Some points, one per row:
[ 0.21  0.4  -0.48  1.91  0.03 -0.69  1.66 -2.42  0.25 -0.2   0.76  1.94
  2.49  2.05 -0.52 -1.55]
[ 0.75 -0.67 -0.13 -0.68  0.04 -1.16 -0.63 -0.21 -0.49  1.05  0.19  0.82
  0.51  0.31 -0.28 -0.02]
[ 0.75 -0.05  0.07 -0.38 -0.61 -1.27 -0.74  0.2  -0.2  -0.18 -0.13  0.67
 -1.1   0.61 -0.38 -0.01]
[-0.85  1.23 -0.33  1.99 -0.66  0.95  1.75  0.47  1.63 -1.21  0.94 -0.04
  2.56  1.4   0.77 -1.04]
[ 0.96 -0.19  0.17  0.01 -0.01 -1.17 -0.12 -0.12 -0.43  0.32  0.38  1.66
  0.33  1.69 -1.15 -0.83]
[ 1.61 -0.85 -0.46 -0.83 -0.01 -1.41 -0.79  0.3  -0.71  0.12  0.57  0.98
 -1.28 -0.08 -0.72  1.02]
[-0.5   0.83 -0.62  1.9   0.01 -0.01  1.96 -2.09  0.22 -0.48  0.72  0.91
  1.85  1.44  0.81 -2.15]
[-2.35  0.05  2.32 -0.81  0.41  1.5  -0.56  1.61  0.05 -0.28 -1.77 -0.48
 -0.89 -1.74 -2.54  1.01]
[-0.2   0.69 -0.49  2.39 -0.65  0.31  1.18 -0.65  0.87 -1.28  0.86  0.62
  1.97  1.65  0.59 -1.29]
[ 2.25 -0.48 -0.89  0.17  0.53 -2.73 -0.98 -1.2  -1.83  1.34  0.98  1.07
 -1.59  1.03  0.7   0.45]
[-0.77  1.17 -1.17  1.05 -0.12  1.03  0.82 -0.39  1.   -0.19  0.83  0.1
  2.28  0.55  0.82 -0.64]
[ 0.4  -1.28  1.25 -3.12  0.33 -0.53 -2.79  1.9  -0.72  1.63 -1.31 -0.38
 -3.45 -2.05 -1.57  1.39]
[ 0.82 -0.4  -1.    0.03  0.09 -0.8   0.67 -0.62  0.33  0.04  1.19  0.36
  1.47  0.31  0.53 -0.42]
[-0.49 -0.14  0.19 -1.13  0.02  0.93 -0.88  0.63  0.59 -0.87 -1.12 -0.63
  0.28 -1.05  0.29  0.27]
[ 0.39 -0.13 -0.84  0.87  0.95 -0.85  0.87 -1.34 -0.51  0.69  0.86  0.47
  1.64  1.28  0.09 -1.  ]
[ 0.78  1.11 -0.43  0.89 -0.22 -1.21  0.99 -0.83  0.6  -0.35  1.32  1.11
  1.64  1.97  0.26 -0.78]
[ 0.01 -0.36 -0.09 -0.13 -0.02  0.17 -0.04  0.29  0.59 -0.51 -0.59 -1.27
 -2.08 -0.95  0.49  0.89]
[-1.86 -0.63  0.84 -1.83 -0.19  1.75 -0.54  1.97  0.67 -0.05 -0.75 -1.28
 -0.73 -1.98 -0.78  1.71]
[ 0.11 -0.35 -0.97  0.25 -0.22 -0.62  1.6  -0.1   0.07  0.32  0.1   1.28
  2.21  0.75  1.2  -0.95]
[ 0.48 -0.07  0.88 -0.79 -0.35 -0.8  -0.96  0.09  0.7   0.53 -0.93 -0.41
 -2.05  0.05 -0.16  0.94]
[-1.54 -0.05 -0.3   1.25 -0.18  1.97  1.49 -0.94  1.05 -0.5  -0.21 -1.08
  1.49 -0.4   0.84 -0.06]
12 more points follow, each with its number after it:
[-0.86 -0.79  0.23 -1.55  0.05  0.89 -1.55  1.08  0.1  -0.07 -0.55 -2.76
 -2.48 -2.01  0.54  1.42] 0
[ 1.56  1.02 -0.76  1.11 -0.51 -1.13  0.57 -0.39 -0.16 -0.21  1.18  0.51
  0.84  1.79  0.94 -0.75] 1
[-0.48 -1.05  0.55 -0.08  0.04  0.97 -0.39  0.16  0.32  0.28 -0.72 -0.07
  0.73 -0.71  0.09 -0.6 ] 2
[ 0.53  0.26 -0.4   0.69  0.15 -0.44 -0.12 -0.8  -0.67  0.83  0.62  0.63
  1.15  0.72  0.53 -1.1 ] 3
[-2.18  0.42  0.39  0.74  0.25  2.33  1.72 -0.91  1.92 -0.78 -0.55 -0.5
  1.91  0.12  1.77 -0.71] 4
[-1.34  0.61  0.66 -0.32  0.33  1.14  0.58  2.08  0.59 -1.45 -0.02 -0.22
  1.1  -0.02 -0.66  0.2 ] 5
[ 0.19 -0.55  0.69 -1.35  0.06  0.34 -1.79  0.88 -0.72  0.15 -0.44 -1.89
 -2.93 -1.09 -0.24  1.39] 6
[ 0.03  0.03  0.14 -1.45 -0.56 -0.25 -0.5   0.41 -1.27  0.37  0.24  0.41
 -0.57 -0.2  -0.63  0.55] 7
[-1.87  1.23 -0.28  1.87 -0.71  2.55  1.98 -0.2   1.98 -1.24  0.61 -1.15
  0.93  0.35  0.43  0.32] 8
[-1.67  0.74 -0.34  0.56  0.21  1.57  1.09 -0.29  0.56 -0.03  0.49 -0.14
  0.74 -0.05  0.35  0.  ] 9
[-2.24  0.65  0.7  -0.29 -0.66  3.12  0.36  1.03  0.76 -0.15 -0.4  -2.15
  0.03 -1.1   0.41  0.38] 10
[ 1.01 -0.45 -1.33  0.92  0.11 -0.85  0.61 -2.   -0.12  0.09  0.08  0.13
  0.44  0.2   1.41 -0.13] 11
Which three of these numbered points are nearest to each point below, ignoring the 2 directions in which the first points spread most? Their numbers follow each, nearest first.
[-0.67 -0.94  0.96 -1.96  0.31  0.08 -1.69  0.97  0.39 -0.26 -1.72 -1.19
 -2.31 -2.01  0.07  0.89] > 4 11 2
[ 0.87 -1.11  0.19 -0.01  0.38 -1.52 -0.45 -0.92 -0.09  0.02 -0.83  1.39
  0.43  0.03 -0.38 -1.21] > 2 3 4
[ 0.37  0.1  -0.35  0.94 -0.56  0.26  0.61 -0.82  0.05 -0.3   0.53 -0.14
  0.17  1.23  0.89 -0.1 ] > 6 10 8
[ 0.26  0.07 -0.05  0.51 -0.31 -0.07  0.39 -0.8  -0.35  0.06  0.97 -0.88
 -0.01  0.51  0.48 -0.2 ] > 6 10 0
[-0.41 -0.13  1.01 -2.44  0.15 -0.12 -0.78  2.34 -0.11 -0.21 -0.58 -0.73
 -1.66 -0.75 -1.26  1.2 ] > 5 7 1
[-1.2  -0.46  0.    0.68  0.05  1.08  1.6  -0.43  0.72 -0.52 -0.3   0.01
  2.34  0.69  0.9  -1.48] > 2 3 4
[-1.33  0.4  -0.1  -0.43  0.5   1.23  0.53  0.47 -0.22  0.11 -0.26 -0.98
 -0.2  -1.3   0.1   0.68] > 9 10 3
[-1.55  0.23 -0.03  0.34  0.88  1.12  0.76  0.04  0.09  0.27 -0.41 -0.63
  1.05 -1.33 -0.5  -0.68] > 3 9 2
[-0.34  0.25 -0.25  0.9   0.51 -0.33  0.21 -1.15  0.62 -0.07  0.09  0.48
  0.95  0.28  1.05 -1.21] > 4 3 2
[ 1.21  0.82 -0.58  1.   -0.31 -1.17  0.68 -0.1   0.36 -0.45  1.24  0.46
  0.8   1.19  0.33 -1.36] > 1 5 6
[ 0.17  0.07 -0.23 -0.61 -0.75  0.13  0.75 -0.01 -0.25 -0.04  1.13  0.02
  0.93  0.73 -0.31 -0.89] > 7 10 3
[ 1.4   0.38 -1.33  0.09 -0.58 -1.    0.4  -0.86 -0.61 -0.3   1.97  1.02
  1.55  1.62  0.27 -0.81] > 7 1 10
[ 2.11 -0.71 -0.07 -0.7   1.   -2.18 -1.84 -0.49 -1.72  0.71 -0.01  0.87
 -0.93  0.26 -0.22 -0.75] > 3 2 7
[ 0.83  1.36 -1.71  1.33  0.08 -0.83  0.4  -1.53  0.42  0.99  1.54  0.5
  2.13  2.24  1.68 -0.73] > 10 3 9
[ 1.63  0.22 -0.57  0.17 -0.26 -1.1   0.64 -0.7  -0.21  0.51  0.6  -0.47
 -2.74 -0.38  0.61  1.41] > 8 6 11
[-2.77  0.64  0.02  0.1  -0.75  3.8   1.29  0.93  1.47 -0.36  0.3  -1.41
  1.   -0.98 -0.21  1.37] > 9 10 8
[ 0.38  0.17  0.56 -0.97  0.73 -0.36 -0.76  0.06 -0.8   1.24  0.16 -0.35
 -2.36 -0.53 -0.37  0.73] > 9 10 6
[ 2.68 -0.32 -1.23  0.44 -0.13 -2.05 -0.15 -1.22 -0.47 -0.32  0.47 -0.11
  0.14  1.2   1.57 -1.71] > 0 6 1
[-1.92 -0.63  1.54 -1.82  0.25  1.52 -1.15  0.95  0.41 -0.19 -1.63 -1.39
 -1.28 -2.37 -0.16  0.91] > 4 3 2
[ 0.86 -0.05  0.7  -2.24  0.4  -0.1  -2.22  0.86 -1.14  0.54 -1.   -1.18
 -2.31 -1.59 -0.28  0.87] > 3 6 10
[-1.6   0.64  1.59  1.11  0.17  1.24  1.49  0.1   0.28 -1.16 -0.33 -0.96
  1.14 -0.01 -0.19 -1.44] > 3 2 7
[ 0.61  1.04 -0.53  2.27 -0.24 -0.28  1.38 -0.44  1.01 -1.27  0.85  2.09
  3.01  2.32  0.32 -1.47] > 5 1 7
[ 0.38  1.08 -0.94  0.29  0.62  0.15 -0.28 -0.18  0.17  0.94  0.87 -0.43
  0.89  0.04  1.32  0.15] > 10 3 9
[ 2.11 -1.03 -0.11 -0.66  0.8  -1.69 -1.92 -1.07 -1.5   1.36 -1.05 -1.08
 -3.24 -1.24  0.19  1.15] > 11 0 6
